Each row is where one point has got to under a steady rotation. How many ticks took it there?
The counts run from 0 to 226.
[ 77 141 152  68 115 104  89 129 154 137 123 101 101 110 191 127 108 104
 158 101 138 104 130 109 105 129 112  92 127 176 171 125 126  96 121 133
 166 146 153 134 156 126 149 159 136 121 144 146 136 199 108 149 102 120
  90 150 158] | 46
[ 89 152 116 131  99 131  95 109 128 191 106 160 134 109 162 141 106 161
 132  86 153  90  82 134 118 119 111  78 146 141 191 154 100 115 134 105
 173 111 145 143 101 147 133 133 118 120  99 112 119 153  70 135 125 122
 123 109 169] | 184
[149 126 160 121 101 126 106 102 132 186 124 144 132 122 101 154 109  88
 157 120 169 178 112 162  95 134 137 142 147 126 149 104  79 115 129 145
 124  96 167  86 119 182 169 143 154 137  99 166 178 120 122 122 164 149
 132  78 132] | 35
[ 95 159 109 136 174 128 113  67  62 142 126 112  92 141 182  99 159 134
 120 102 163 125 164 112 148 130 159 117 114 148 141 122  93 130 109 119
 107  73 114 162  94 162 114 107 132  90 101 101  96 153  89 128 118  94
 127 122 151] | 67
[132 103 179 146 135 121 114 113  97 165  93 134  97 101 180 111 156 139
 118 127 145 102 139 148 113 106 147  54 139 164 115 149 102 165 114 123
 132  91 114 164  94  99 117  77 139 130 114 129 102 123 123 151 114 103
 110 171 148] | 25
[148 110 160 143 122 131 102 142 105 153 128 124  87 106  93 142 126 123
 120 139  71 118 140 137 144  78 112 129 150  97 155  99  55 131  92 110
 171 138 100 117  69 130 101 123 139 168 117 137 126  87 154 151 178 107
  95 138 148] | 191
[105 135 154  97 166 147 144 150 136  89 150  90 109  91 135 147 132 122
 129 135  76 137 132 160 139 117 125  81  93 132 161 125 100 132 143 148
 138 153 153 180 145 169 127 184 164 172 145 177 138 165 140 147 112 118
 128 133  92] | 224
[129 121 147  85 166 111  71 113 100 112 135 134 116 126 114 124 107 141
 144 151 122 153 146 134 134  99 133  98  99 172 187 166  62 160 100 113
 125  87 121 133  94 106  86 143 107 104  79 127 100 166  92  93 102 110
 121 126 146] | 188
[144 127 119 128 116 144 120 100 152 147  98 135 111 106 142 144 125 133
 111  88 176 122 118 175 111 112 126  57 149 131 186 139 149  90 133 142
 163 101 173 132 113 140  85 119 148 134  81 168 160 101 127 123 137 124
 172  79 117] | 202
[106 139 133  93 116 132 106 165 137 105  91 148 144  78 106 112 118 175
 130 114 124 120 117 134 125 144 105  68 135 142 206 157  95 146 145 127
 199 132 140 175 131 133 132 168 123 114 127 115 130 190  98 114  90 131
 129 147 130] | 4
[141 122 142  78 171 121 149 114 129  97  80 141 137 113 128 124 167 141
 137 114 137 139 140 152  97 181 122  85 111 142 169 136 128 155 148 140
 118 115 152 148 179 162 149  94  94 115 165 121 147 166 114  97 104 151
 130 151 111] | 122
[117 130 159  63 113 121  86 119 128 143 120  83 103 144 113 126 132  98
 130 125 112 128 112  98 125  73 155 121 118 151 166 117 144 139 148 104
 138 135  98 135 165  41 119 136 125 115 137 157 100 176  83 145  69 132
 119 117 105] | 129
[123 116 164 132 140 105 124  94  96 152 125 146  92  88 186 136 141 116
 107 136 113 107 153 134  91 149 104 107 129 138 164 101 100 106  83 158
 152 103 110 199 102 139 159  87 145 142 100 152 149  99 129 156 148 138
 135 148 144] | 221
[143 131 128 113 138 112 137 150 112 118 124  85 132 143  92 163 141 111
 166 132 152 180 118 164 166 124 140 152 130  82 143 139  95 143 163 147
 106  88 138  81 157 157 155 193  97 136 142 139 135 173 107 122 125 132
 117 128  93] | 152
[164 135 137 143 114 106 130 110 151 161  72 162 130 103 130 136 147 103
 136 121 163 142 110 165 102 159 117 116 182 131 157 120  95 117 119 146
 119  84 149  93 148 185 178 116 115 136 115 121 180 105 147  92 177 147
 133 115 145] | 18
[145 156 144  74 107 130  88 104 130 141 105 121 118 165 120 139  93  80
 148 111 143 207 128 141 144  99 148 150 137 115 151 109 102 105 131 150
 123 121 158  79 131 150 107 156 160 125  94 167 108 157 107 133 134 126
 129  60  94] | 52
[164 110 143 114 136 101 133 116  72  97 113 104 121  80 102 116 146 144
 137 156 171 174 162 158 117 176 144  89 124 128 120 145 127 164 100 133
 117  78 110 153  91 128 154 133 174  85  92 147 140 133 115 108 118 120
 141 152 114] | 38
[115 156 128 108 162 131 104 149 105  93  89  99 102  86  75 123 151 120
 132 118 127 149 112 119 157 138 130 141 133 150 121 123  88 149 127 106
 126 120 103  92 141 149 138 123 126  89 174  97  97 196 124  99 107  56
  80 176 103] | 92
[139 156 147 153  87 124 138 145  89 166  98 150 115  95 106  94 166 130
 116 105 114 130 105 127 118 175 123 154 170 101 158  74 113 116 109 152
 164 122 116 144 140 141 211 147 139 145 132 119 161 113 136 125 130 166
 146 124 112] | 137
[157 121  96  89 104 101 116 138 153 147 116 122 169 132 157 156 116 152
 139 116 127  93 152 140  96 168  93  94 144 110 140 108 120 134 119 130
 161 104 170  90 129  94 120 105 129 131  78 175 146 118 167 164 134 175
 149 142 113] | 160
[149 140 117 104 149  89 104 174 140 101 147 116 140 108 113 166 149 129
 148 160 121 134 134 134 133 185 128 112 128 141 120 147  85 184 106 136
 137  69 104  75 121  98 131 137 147 100  82 156 127 155 149  96 107 124
 141 181 123] | 176
[136 105 146  69 126  80 103 136 115  96 137 113 108  97 112 184 140  99
 127 152 124 143 114 110 121 165 100 136 122 164 179 131 130 128 109 121
 175 109 105 129 159  68 178 105 130  80 138 146 177 151 124 103 116 155
 154 149 135] | 117
[133 124 123  87 102 144 109 119  99  90  95 117 116 111 133 133 147 117
 148 137 131 128 125 133 135 143 142  55 133 180 161 171 165 140 133 135
 173 126 131 158 152 127 145 151 158  95 119 120 113 151  67  99 134 143
 154 132 164] | 200
[141 162  98 147 140 151 162 126 111 114 120  92 115 115 179 139 165 116
 150 129 100  82 154 146 155 175 164  90 145 124  82  93 121 146 118 155
 110 118 138 140 161 184 161 131 153 156 149 126 125 111 149 144 160 137
 134 157 144] | 61
[124 131 120 130 140 102 147 156 115  98  94  85 109 107 183 122 158 155
 142 115 139  72 151 140 139 152 120  64 150 138 130 160 123 145 129 138
 140 115 112 147 143  94 127 130  93 121 135 124 104 164 118 160  83 109
 103 205 138] | 163
[106 178  90 143 115 182 120 108 124 163 135 104 105 128 174 124 125 126
 109  80 122  91  94 135 152 115 154  91 140 120 159  97 128  92 145 147
 148 129 171 148 108 176 121 152 167 156 111 148 127 139 120 156 142 132
 156  71 122] | 65
[112 142 154  91 114  92  76  95 135 164 148 130 133 118  86 136 106  92
 160 120 178 188 103 127 107 154 132 148 141 146 178 136 104 119 114 143
 129  74 138 111 122 158 176 174 152 104 106 134 161 178 108  91 116 137
 118 109 141] | 34
[124 111 131 101 124 167 145 163 118  76 110 121 146  93 123 128 146 146
 153 147  70 133 114 140 151 134 104  66 123 140 171 176  87 161 151 153
 173 129 137 171 164 149 142 173 123 146 144 121 120 144  77 106 135 160
 138 137 137] | 3
[159 127 122 159 130 153 122  98 114 134 119 139  82 120 148 116 158 121
 102 106 100 103 154 155 118  89 141  58 159 130 173 112 132  95 110 136
 157 109 149 155 114 143  82  96 149 179 109 152 141  79 133 126 153 129
 169  89 141] | 203
[129 146 132 129 183  99 109  98 105 182 133 126 108 130 137 160 132 106
 124 111 135 144 159 144 126 138 111 173 126  91 117  79  53 116  88 128
 108  90 125  79  83 145 116  70 117 118 101 163 123 129 180 137 157  86
 102 138 122] | 72
[136 141 164 109 163 158 112 134 136 129 114 108 116 129  84 153 155  94
 181 167 108 176 123 152 152 117 184 110 137 157  85 137  92 161 145 139
  93 127 120 104 155 174 133 143 161 156 160 144 128 151 126 109 154  95
  97 132 120] | 211
[114 164 133  83 124 137  89 133 100 128 153 105 102 124 131 154 107 105
 115 114  83 155 103 125 158  57 121 152 103 115 174  95  72 116 114 128
 161 134 108 139  78 111 108 162 160 128  96 172  96 159 124 171 113 105
 142  87  98] | 70
[123 134 115 106 129 136 105 128 156 158  88 156 144  96 110 119 120 180
 120  79 156 108 121 153  95 134 112  64 135 126 196 132  88 118 146 124
 172 117 181 124  90 147 104 132 103 133 104 130 151 151 134 124 104 121
 116 116 128] | 5
[119 142 157 124 130 105  91 134 111 109 155 103  90 102  91 118 136  97
 160 166 118 172 117 102 132 142 160 131 141 135 172 137 105 140 106 139
 131 101 100 148 130 150 166 210 153 129 130 118 133 182 104  91  98 114
 101 142 135] | 33
[152 130 151 140 165 131 105  86  92 109 110 134  73 126 174  89 174 114
 110 148  99 115 179 135 121  97 154  69 147 150 172 139 105 143  70 144
 142 112 111 195 112 125  84  96 125 148 123 119 109 103 111 134 135 108
 138 148 174] | 204
[139 136 147 108 114 150 103 148 121  93  85 143 120  66 108 106 148 166
 129 140 165 148 116 151 121 174 135  51 136 157 165 158 139 161 111 147
 157  97 122 162 125 137 145 143 151 105 104 136 143 168 112  94  74 123
 157 131 116] | 21
[143 137 116 112 185 140 160  95  93 106  99 111  95 129 187 178 148 125
 122 120 143 115 170 159 146 100 114  88  97 131 136 152 106 131 146 134
 113  97 140 136 132 145  65  78 103 116 124 144 110 104 111 142 144  97
 140 118 124] | 85
[150 149 119 100 174 148 166 122 104  58 111  87 100 128 158 152 158 110
 105 129  85 131 144 141 188  78 114  92  93 127 154 142 104 139 149 149
 142 135 125 153 151 130  66 119 131 138 139 147  86 125 112 144 132  84
 145 115 100] | 86
[133 128 152 104 182 125 118 148 164 109 170  84 112 127 144 161 137 121
 152 149 109 121 126 162 137 102 182  56 116 144 134 143 130 151 153 139
 115  96 147 138 139  98  67 150 159 156 114 190 140 145 145 140  95 126
 135 137 100] | 27
